128 stands for zero in the data rows.
A hidden rule labels the rows of this table. It goes by one to three of the table's principal directions, not those with the most spread.
[140 141  97 100 116  96 124 105 142 129 135 145 139 123 151 109 106 130 124 145 124 150 118 147 126 145 109 131 140 122 159 129 126 146  97 112 134  88 135 132 127 147 114 140 131 130 120 135] 2
[115 137 136 119 138 138 134 138 123 159  82 154 139 112 112 105 135 139 152 136 112  78 126 116 113 132 136 120 134 132 126 144 162 108 163 135 103 154 160 142 113 104 138 114 123 139 129 122] 2
[131 130 112  79 105 128 131 135 121 146  98 162 123 100 109 115 102 127 116 135  95 101  93 118 104 132 150 115 110 138 135 165 137 128 122 113 107 137 141 134 106 125 135 115 118 133  90 152] 2
[105 129 118 103 128 115 126 158 160 130 159 108  85 167 139 142 179 130 116 129 138 127  94  79 138 109 129 112 153  80 112 125 110 157 132 117 138 109 110 137 111 112 111 106  93 112 127 126] 3
[165 123 100 138 101 118 115 109 119 116 140 136 123 105 127 138  76 120 104 128 113 168 129 151 153 128 133 140 126 108 147 164  89 131  71 113 133  96 111 104 143 147 131 144 127 126 131 168] 1
[227 115  68 174  84  93 143  74 161  81 174 131 144  66 156 193   0  47 108  99  98 254 101 217 204  46  87 170 209  62 148 162 128 149   0 105 178  35  93 134 150 186  16 195  91  99  84 208] 3
[145 118 146 104 131 111  98  78 136 123 124 112 135 140 131 134 149 128 122 147 148 137 110 134  99 156 129 146 120 143 149 137 127 106 127 108 125 164 102 113 116 125  94 121 123 128 141 123] 2
[130 148 103 135 136 118 145 141 130 127 142 141 138 135 156 104 110 145 140 131 143 154 165 142 144 138  99 119 120 133 138 101 123 157 102 140 140  85 153 134 150 146 154 162 145 133 142 106] 3
[166 149 121 153 130 131 106  49 117  61 177  47 173 177 183 103 135 190 108 139 237 238 228 220 105 197  53 147  45 190 191  80  71 162  79 158 155  83  86  52 171 177 214 213 223 132 200  81] 3
[140 106 138 166 130 117 122 121 132 102 200  49 131 162 177 156 108 109 114  87 166 197 193 172 141 131 136 146 129 131 116  92  76 135 100 126 150 104  69  93 152 138 154 127 174 135 132 122] 2
[148  89 143 145 120 151 155 174 119 138 133  83 114 144 146 166  96  69 137  68 125 117 165 112 130  94 180 124 127 149  79 131 123 112 135 141 123 181 112 122 144 115 142 111 124 124  78 135] 3
[126 122 131 122 116 118 128 138 126 119 155 111 120 139 128 135 121 144 108 118 155 150 151 115 146 145 138 127 103 146 111 110  95 138 108 136 132 126 123  97 127 139 169 136 131 118 124 132] 3
[133 138 103 121 137 125 137 124 128 129 116 141 136 117 141 109 113 126 142 134 116 134 130 149 118 132 113 127 131 129 148 134 142 140 116 125 129 107 142 145 138 131 125 141 140 141 127 125] 1
[129 150 134 135 175  86 131  70 157 129 125 125 191 156 183  95 145 131 188 150 159 140 170 170 102 192  81 159 169 165 159  64 177 114 145 127 139 137 162 140 139 144  89 151 152 142 154  77] 1
[151 122  70 122 142  93 150 103 138 173  59 213 156  43 119  93  50  86 174 142  45 104  85 162 155  97 119 146 210 100 154 176 207 108 107 112 116  76 201 196 121 120  55 137  86 147  94 183] 2
[156 129 107 161  91 147 123 117 105  73 179 123 117 113 104 148  89 158  71 125 150 205 130 162 180 106  95 128  77 127 133 123  64 170  57 148 154  45 108  89 148 187 169 190 139 104 146 158] 2
[145 127 103 115 108 122 133 130 135 123 143 117 120 135 147 130 107 123 114 120 133 153 131 134 135 121 123 122 125 120 135 137 109 150  99 127 133  97 120 118 132 141 140 141 127 121 112 142] 1
[182 112 113 216  91 190 128 128  83  41 209  78 106 145 121 168  81 153  62  95 178 253 187 184 188  89  88 122  24 140 124 113  23 180  36 169 173  42  74  66 191 202 207 220 165 103 167 137] 2
[157 121 117  78 106  97 105  87 148 144 126 103 135 140 155 121 118 127 115 135 146 142 123 138 102 151 137 136 133 125 157 160 113 119 110 104 113 132 100 101 106 120 126 116 124 128 117 144] 3
[101 149 146 147 140 161 155 183 132 111 155  84 116 167 156 142 171 131 137 104 162 127 156 121 113 101 109 104 123 120 101  86 134 166 154 151 137 132 117 139 137 119 147 131 157 126 131  82] 2
[137 134 112 158 130 137 136 126 119 104 156 126 132 136 139 120 113 144 121 126 146 172 156 155 151 124  95 124 102 136 135 100 107 156  98 145 149  76 133 123 154 160 152 170 146 125 147 115] 2
[149 137  84 142 101 135 145 152 123 115 145 150 112  93 125 139  72 116 107 117 100 164 114 149 169  79 113 119 137  89 132 153 110 164  72 129 143  56 127 138 144 150 128 156 123 121 112 162] 3
[133 128  84 157 113 150 152 164 100 103 142 161 105 111 103 119  90 148 105 123 119 161 145 120 186 108 110 109  78 135 122 122  91 169  81 161 153  62 157 126 167 165 186 181 125 114 134 144] 3
[106 143 122 116 140 126 134 133 133 141 102 150 132 108 117 107 143 143 140 142 116 103 110 126 121 124 116 121 144 115 135 134 159 132 147 129 118 116 152 151 111 111 124 122 125 136 131 127] 2
[125 119 144 118 146 108 118 108 144 146 105 137 133 126 117 134 151 117 149 140 122  98 101 107 126 139 139 146 168 122 122 135 156  97 152 117 117 166 142 137 108 110  82 108  92 125 131 136] 1
[156 115 124 170 103 158 122 121  82  55 190 144 110  97  92 163  69 142  67 118 127 219 116 180 159 112 113 130  38 149 121 114  62 165  37 122 158  67  99 107 153 195 137 184 150 125 134 151] 3
[128 119 143 148 125 149 124 120 117  99 148  87 127 135 122 142 138 138 108 113 155 155 147 148 126 122 122 130  96 145 122 116 109 134 127 143 136 125  99 105 132 134 158 140 153 125 136 125] 2
[128 117 116  12 135 100 101  83 122 193  33 193 140  98  97  57 134 158 139 181 100  55  67 107  55 185 156 120  87 180 174 190 173  89 153  97  73 171 174 148  76  95 127  98 100 155 112 137] 1
[130 136 129 157 100 161 153 181 110  97 181  67 117 149 154 151  98 139 100  77 166 174 203 146 139 120 137 109  84 137  96 106  70 168  97 153 132 109  99  80 146 141 225 147 182 126 114 125] 1
[114 149 179 150 144 136 124 129 131  95 185  53 145 202 176 133 186 176 126 120 233 168 206 139 107 171  94 123  83 165 113  44  97 152 139 152 138 146 106  83 133 140 178 153 182 124 174  54] 3
[185 116  81  57 109  92  91  74 155 152 118 134 113 159 162 102 125 133 114 165 140 154  90 123 106 145 116 126 118 107 189 188 100 134  80  92 122  99 108 121 121 131  96 138  85 122 142 139] 2
[145 124 105 164 124 132 123 130 124 100 180 110 109 168 158 125 131 144 107 129 162 191 157 137 168 113  90 117  99 110 140 100  75 170  85 141 162  51 113 121 166 162 145 170 134 115 166 110] 2
[118 139  98 152 137 114 152 168 129 140 141 156 126 132 160 107 104 115 147 123 111 134 165 119 163 118 117 114 147 113 128  99 129 150 117 137 151  88 156 159 165 135 135 137 137 133 127 108] 2
[108 158 136  98 172  97 113  44 133 127  74 156 190  98 125  74 158 162 168 180 135 109 117 179  67 206  87 158 135 176 184 109 200 104 159 116 113 150 168 146 106 121  97 138 164 159 157 103] 1
[112 113 179 117 155 130  94  74 107 134  83 153 148 112  79 116 166 148 138 160 122  83  97 125  84 180 147 149  98 177 135 132 156  70 174 112 103 203 140 127 100 114 101 103 123 144 150 120] 3
[164 147  93 180 137 140 129  81  95  57 180 128 158 145 159 100  90 172 116 144 174 237 195 216 141 175  50 138  41 184 178  70  75 180  47 150 170  37 135 101 196 213 176 232 197 137 187  94] 3
[139 126 116 119 112 137 122 127 121 119 137 120 116 143 129 121 127 148 107 131 145 147 136 124 130 134 123 116  89 134 137 136  96 144 109 133 129 110 119 108 132 139 163 144 130 121 136 130] 2
[ 83 162 164 229 128 196 144 158  69  56 161 156 137  81  50 146 132 187  95 127 131 150 145 161 179 108  85 123  69 146  97  67 109 157 132 180 152  82 145 115 153 178 189 180 183 121 173 119] 2
[130 135 124 167 134  92 145 126 142 145 132 175 157  99 151 127  79  92 160 124  89 130 134 147 167 117 121 143 207  96 118 101 166 117 116 111 137 100 168 166 130 140  59 124 112 132 107 140] 1
[132 107 146  82 117 119 119 135 149 162 121 103 113 184 149 123 163 131 128 124 157  98 127  73 105 143 155 110 120 136 111 133 121 115 155 122 106 172 127 114  96 107 135 100  88 113 108 116] 2
[104 115 167  95 130 119 113 122 134 145 104 124 126 114  99 147 156 109 127 129 110  78  86  99  96 135 171 138 148 136 111 142 157  87 175 108 109 205 111 132  91  94  94  71 114 131 100 138] 3
[ 53 135 197 132 124 137 148 195 131 121 153 120 115  99  82 194 161  92 117  96  96  65  77  88 125  89 177 129 182 118  48  84 166 115 196 123 125 197 109 150  87 106  87  55 132 121  68 135] 3
[128 133 119 112 142 113 132 122 141 140 119 120 136 149 155 108 141 132 149 134 145 123 145 124 116 149 118 128 137 136 138 118 141 132 135 130 124 130 145 132 129 120 131 133 129 132 134 112] 1
[ 60 143 164 170 151 128 177 217 147 139 147 139 122 101 114 172 140  88 160  88  91  76 114  93 167  68 148 125 227  84  43  73 187 131 181 139 134 145 158 181 108 102  82  83 114 124  84 127] 2
[117 117 182 212 161 169 122  71  67  88  82 168 183  48  52 132 114 123 143 140  95 113 126 195 123 133 113 167  96 197 134 102 188  71 167 150 135 172 150 148 150 147  95 150 173 148 154 126] 3
[177 126  86 114 110 167 112  94 102 118 110  99 129 153 139  81 115 183 105 139 169 170 174 169 103 149  98 110  29 160 186 176  74 151  93 154 116  79 112  80 153 145 234 185 162 134 171 122] 2
[186 135  82 112  57 100 134  90 138 104 132 143 147  39 122 173   8  68  90 108  67 179  85 193 144 100 142 159 183  93 153 197 128 129  45  93 133 100  92 107 117 158  82 136 132 120  52 226] 2
[159 123  96  43  81  96  78  77 153 123 140 137  89 126 114 130 141 152  61 172 134 166  29 116 117 118 117 119 108  81 176 195  88 152  72  81 126  79  78 114  83 134  85 125  79 108 129 170] 3
[141 109 163 131 150 109 104  79 101 126 137 114 164 143 150 108 117 139 137 137 166 148 174 170  96 190 132 150  78 204 142  85 119 101 123 119 121 155 128 110 140 144 136 137 173 154 152  94] 3
[112 154 137 159 148 146 153 128 110 109 119 127 170 115 139 112 116 134 157 119 131 127 179 173 105 159 108 135 117 172 133  88 157 130 146 149 130 142 152 129 150 141 158 149 190 148 130 100] 1
[155 129 117 106 114 117 113  89 130 135 110 123 146 122 137 112 111 136 124 140 137 138 134 150 112 148 123 136 120 138 160 155 125 117 115 123 117 128 121 107 123 130 139 137 135 130 132 138] 3
[170 103 108 127  96 128 117 115 125  95 171 104 103 127 128 171  89  98  85 112 125 186 103 147 146 101 137 139 113 118 131 152  77 145  66 112 148 100  77 105 144 160 110 144 119 113 111 166] 1
[114 159 127 217 136 155 153 210 132  69 239  69  88 215 171 164 175 163 113 105 217 204 215  95 214  97  69 106 109  95  86  34  43 210  93 187 191  63 110  98 202 169 192 194 150  89 202  63] 1
[156 107 115 141 119 108 114  92 139 136 124 145 130 114 123 132 105 112 124 135 110 144 104 134 161 111 125 143 162  99 138 151 128 112 107 115 132  96 131 133 121 137  84 132  87 117 127 163] 3
[111 121 161 158 127 157 138 158 117 102 155  90 116 147 116 162 149 127 116 101 150 131 150 113 134 118 141 125 106 145  89  98 109 131 146 149 137 160 106 107 136 130 157 125 143 117 125 116] 1
[116 146 128 146 132 121 138 129 138 117 143 139 139 112 129 138 124 120 134 129 116 135 114 146 141 112 108 135 166 107 125 108 147 140 127 126 139 102 134 145 126 139  96 132 133 127 124 130] 1
[130 128 118 124 136 156 134 139  99 166  61 158 137 118 132  75 115 139 157 132 101  80 159 129  90 149 146 105  93 144 146 167 150 110 153 128  91 149 170 144 129  97 169 117 143 159 130 119] 1
Which label does each new row get?
[149 138  90 114 148  87 118 115 174 162 117 187 112 139 148 120 145 107 160 171  98 117  58  98 160  96  94 133 216  48 153 152 155 134 111  99 140  82 159 187 129 127  10 131  45 115 155 129] ~ 1
[171 131  84 130 143  98 120  78 149 142 119 139 150 152 186  88 112 125 159 152 139 164 149 162 131 143  82 136 152 112 182 134 136 136  95 118 139  73 148 145 152 142  94 164 118 134 158 113] ~ 1
[ 94 143 149  79 190 128 105  95 115 178  33 167 155 140 113  48 204 182 187 187 133  36 130 103  45 219 131 127  92 185 168 142 182  81 208 124  82 211 186 147 112  78 148 103 138 168 184  72] ~ 1
[113 148 140 170 114 143 150 162 130  98 160 137 125  92 107 181 111  95 118 109  96 132  92 141 160  70 119 136 182  89  96 109 144 145 125 131 148 110 116 148 132 148  78 127 131 115 104 148] ~ 2
[144 111 129 110 137 115 106  70 115 123 100 143 144  98 102 114 118 139 124 150 126 135 107 154 111 159 128 151 102 162 154 149 138 103 113 115 118 139 134 121 117 131 115 139 126 139 140 148] ~ 2
[165  93  80  73  99 116 127 144 155 178  97 133  87 138 130 133 106  87 124 118  88  98  85  71 141  92 173 117 162  87 129 212 116 115 117 113 112 132 122 131 117 103 116  99  50 109  84 180] ~ 1
[135 120 120  84 143 124 109  92 129 183  55 132 148 158 143  55 160 163 159 157 146  77 158 108  83 181 133 116  99 161 170 162 147  94 175 136  90 159 162 120 115  92 178 117 121 142 152 105] ~ 2
[186 126  81 109 115 115 122 105 151 182  75 152 135 146 171  85 104 121 156 147 120 119 140 119 131 117 112 114 155  87 174 192 140 117 112 122 111 105 153 139 133 112 114 142  81 123 139 132] ~ 3
[130 132 126  76 141 118 111 102 137 176  63 134 142 143 146  80 157 141 160 154 127  75 130 113  68 174 143 122 127 137 164 171 157  97 167 111  89 177 146 132 105  84 135  98 124 149 137 113] ~ 1
[151 121 122 102 129 110 102  79 147 162  95 104 146 162 158  87 153 152 141 149 165 121 155 125 110 157 116 128 129 128 167 154 130 105 146 132 109 132 128 106 115 104 150 128 116 126 156 117] ~ 3
[128 122 139 133 138 143 127 123 115 132 108 129 135 108 110 128 126 125 134 127 120 114 123 143 116 115 132 132 120 140 130 139 146 112 143 134 120 143 125 137 128 118 126 125 137 138 132 126] ~ 3
[140 134 102 132 119 128 135 130 127 126 131 137 129 123 134 118 105 133 124 129 125 144 138 138 146 120 114 124 125 122 140 134 118 144 106 137 134  91 136 126 142 142 147 150 129 124 130 136] ~ 2
[154 132 113 117 138 126 116  88 128 133 110 124 147 158 154  90 137 154 143 150 157 140 157 145 105 167 101 129  97 154 168 132 122 127 122 134 123 121 141 114 142 138 150 158 137 134 162 103] ~ 1
[106 147 135 158 164 128 146 129 138 130 113 128 153 129 141 113 154 131 170 132 137 112 149 140 130 128  96 135 166 126 127  94 175 128 161 147 133 126 161 155 135 118 113 139 140 135 149  99] ~ 2
[191 161 107 205 166 156 120  30 102  84 110  98 210 189 209  52 133 180 179 163 213 204 255 233  94 213  17 144  51 203 228  80 123 138 109 175 154  97 153  95 219 182 187 245 222 146 240  36] ~ 1
[128 119 118 131 139 145 124 101 104 126  87 137 142 106 102  98 127 145 133 139 120 116 137 147 115 145 123 133  92 163 153 147 140 113 142 145 120 129 144 125 137 123 165 142 145 140 143 135] ~ 2
[145 130 117  96 129 117 112  85 140 149  90 112 149 135 146  98 139 136 141 144 141 117 136 143  93 152 121 134 133 135 169 161 145 109 143 125 110 142 124 117 117 107 137 124 135 136 138 126] ~ 3
[113 162 139 159 148 145 134 119 118  92 130 151 144 111 109 128 152 155 136 152 138 138 114 153 129 129  77 134 122 132 136  95 151 148 129 141 142 111 149 145 138 150 105 165 147 128 165 104] ~ 2
[128 111 145 111 108 134 114 139 137 102 173  71  91 165 134 173 159 114  89 109 151 151 109 106 113 117 151 124 110 116 110 131  84 141 120 112 138 152  63 102 119 124 123 104 125 114 114 132] ~ 3
[ 97 145 109 179 155 142 163 156 108 112 117 180 138  67 102 122  97 113 153 122  71 122 122 159 156 101 110 132 154 118 119 107 170 142 128 139 145  88 171 180 152 136 109 142 149 148 122 137] ~ 1
[169 126  89 148 138 109 105  60 136 116 129 152 143 137 137  99 121 148 131 168 141 178 126 158 162 138  70 146 126 120 185 133 113 133  88 134 155  58 137 128 161 166 105 185 108 117 185 126] ~ 2
[125 128 123 129 123 126 132 143 139 129 149 100 118 166 150 120 149 149 121 122 168 143 159 108 146 126 114 113 118 124 121 107 107 150 128 149 135 105 128 112 131 129 167 142 124 112 139 112] ~ 3
[110 156 102 155 169 114 153 134 143 134 116 133 153 147 180  82 144 137 181 135 140 133 188 143 129 152  85 123 158 121 150  90 163 147 141 143 142 101 172 159 156 117 135 150 154 145 157  84] ~ 1
[126 115 125 101 117 123 128 148 140 159 110 132 109 128 124 133 130 106 128 122 105  92  99  94 126 104 158 118 156 104 116 159 138 116 146 117 113 145 126 141 109 103 111  94  95 123 100 147] ~ 2
[114 123 137  83 135 102 116 121 154 188  86 108 139 149 144  95 161 139 151 134 143  72 148  90 106 154 155 125 160 127 134 151 149  91 184 131  95 172 135 115  96  75 161  82 114 132 126 121] ~ 3
[118 119 147 127 111 133 123 146 130 127 135 116 110 118 109 159 134 111 108 114 117 117 107 107 134 101 155 126 139 107 107 142 123 117 140 121 128 155  97 123 114 111 117  98 118 119 109 144] ~ 3
[137 122  87  96 106 106 139 171 140 194 101 180 112 130 133  99  86 118 140 127  84  84 136  67 161 127 169 106 154 102 122 169 114 116 126 126 111 120 166 132 130 117 161 103  79 121  99 151] ~ 2
[105 128 143 156 139 142 151 156 109 116 142 112 139 130 134 128 122 126 136 105 139 127 171 139 131 131 130 125 112 164 103  81 133 137 144 152 134 131 141 130 146 136 165 135 167 136 119 109] ~ 2
